128 stands for zero in the data rows.
Some points, one per row:
tensor([140,  94, 124, 139, 149,  84, 102,  95])
tensor([146, 106, 151, 141, 106, 119,  99,  81])
tensor([104, 135, 114, 129, 123, 170, 167, 157])
tensor([108, 116, 119, 125, 135, 160, 148, 165])
tensor([ 98, 131, 115, 124, 146, 144, 155, 151])
tensor([ 97, 135, 112, 129, 121, 173, 150, 148])
tensor([138, 107, 132, 153, 154,  98,  69,  67])
tensor([ 93, 129, 120, 148, 104, 166, 156, 162])
tensor([161, 130, 110,  88, 131, 110,  95,  87])
tensor([170, 120, 111, 118, 112,  77, 114, 111])
tensor([147, 111, 114, 107,  96, 101,  80, 170])
tensor([ 81, 128, 108, 133, 115, 160, 168, 162])
tensor([138, 120, 157, 159, 150,  96, 103,  95])
tensor([160, 113, 103, 116,  96, 119, 104,  93])
tensor([ 95, 135, 128, 143, 136, 166, 156, 155])
tensor([155, 121, 116, 101, 136,  90,  88,  92])
tensor([117, 124, 116, 133, 140, 162, 134, 146])
tensor([164, 139, 129, 113, 140,  79,  92,  97])
tensor([ 96, 122, 123, 141, 130, 163, 158, 146])
tensor([151, 123, 128, 117, 137,  84,  84,  90])
tensor([164, 124, 146, 141, 126, 123, 130, 104])
tensor([156, 118, 131, 111, 129,  86, 104,  96])
tensor([156, 112, 131, 122, 139,  75,  86,  87])
tensor([147, 109, 111, 122, 107, 134, 129, 107])
tensor([169, 115, 133, 129, 140,  86,  99,  91])
tensor([149, 106, 102, 108,  86, 132, 148, 155])
tensor([ 98,  96, 125, 160, 129, 156, 154, 139])
24 more points follow, each with its number after it:
tensor([ 83, 126, 111, 160, 117, 161, 155, 141]) 0
tensor([106, 129, 120, 139, 130, 160, 143, 146]) 1
tensor([152, 128, 156, 142, 141,  98,  96,  85]) 2
tensor([161, 133, 129, 123, 140, 149, 151, 131]) 3
tensor([105, 126, 122, 143, 133, 163, 158, 149]) 4
tensor([135,  98, 107, 122, 141, 159, 158, 139]) 5
tensor([128, 104, 121, 106,  92, 151, 139, 138]) 6
tensor([110, 127, 116, 136, 140, 166, 135, 152]) 7
tensor([106, 125, 108, 142,  99, 148, 139, 164]) 8
tensor([173, 139, 113, 116, 105, 110, 125, 111]) 9
tensor([165, 123, 134, 126, 139,  85,  87,  84]) 10
tensor([ 90, 137, 107, 169, 130, 178, 151, 141]) 11
tensor([ 88, 116, 119, 158, 126, 168, 156, 148]) 12
tensor([ 92, 126, 102, 148, 108, 162, 154, 159]) 13
tensor([145, 133, 144, 145, 154,  75,  88,  78]) 14
tensor([132, 101, 138, 136, 102, 162, 150, 134]) 15
tensor([ 88, 128, 111, 155, 116, 165, 144, 139]) 16
tensor([146, 102, 130, 128, 151,  82, 101, 105]) 17
tensor([162, 136, 168, 167, 125, 119, 117, 113]) 18
tensor([180, 143, 152, 137, 130,  79,  92,  97]) 19
tensor([ 94, 130, 113, 150, 111, 162, 164, 167]) 20
tensor([147, 108, 107, 105, 141, 160, 146, 132]) 21
tensor([177, 142, 120, 134, 119,  78, 107, 116]) 22
tensor([153, 119, 119, 116, 135,  78,  90,  88]) 23
Which of these numbered points is nearest to each point below, ignoring the 3 directions in which the first points spread most? Its number follows each.
tensor([116, 116, 112, 113, 132, 166, 139, 151]) > 7
tensor([150, 105, 129, 112, 137,  97, 110,  90]) > 6
tensor([ 94, 115, 116, 157, 122, 163, 155, 150]) > 12
tensor([ 93, 126, 116, 152, 112, 160, 161, 165]) > 20
tensor([152, 104,  94,  78,  72, 114, 145, 166]) > 17
tensor([131, 150, 132, 132, 163, 165, 159, 159]) > 3
tensor([111, 137, 128, 139, 134, 162, 149, 148]) > 10
tensor([155, 127, 127, 112, 137,  90,  82,  91]) > 1
tensor([124, 105, 134, 144, 106, 166, 164, 146]) > 15
tensor([175, 149, 128, 119, 131, 105, 111, 107]) > 9
tensor([140, 128, 116, 122, 124,  68,  90, 125]) > 8
tensor([176, 135, 121, 137, 140, 139, 136, 123]) > 3
tensor([133,  83,  76, 110, 112, 173, 167, 186]) > 5
tensor([155, 114, 100, 104, 138, 155, 132, 157]) > 21
tensor([158, 109, 140, 119, 142,  92, 103,  95]) > 15
tensor([ 72, 146, 124, 157, 120, 172, 175, 157]) > 14
tensor([ 99, 128, 117, 160, 132, 157, 154, 148]) > 20
tensor([146, 126, 121, 125, 132,  75,  90, 117]) > 20
tensor([131, 153, 131, 131, 160, 162, 148, 152]) > 3
tensor([140, 132, 137, 118, 137, 156, 153, 153]) > 3
tensor([ 90, 121,  96,  99,  96, 146, 184, 166]) > 23
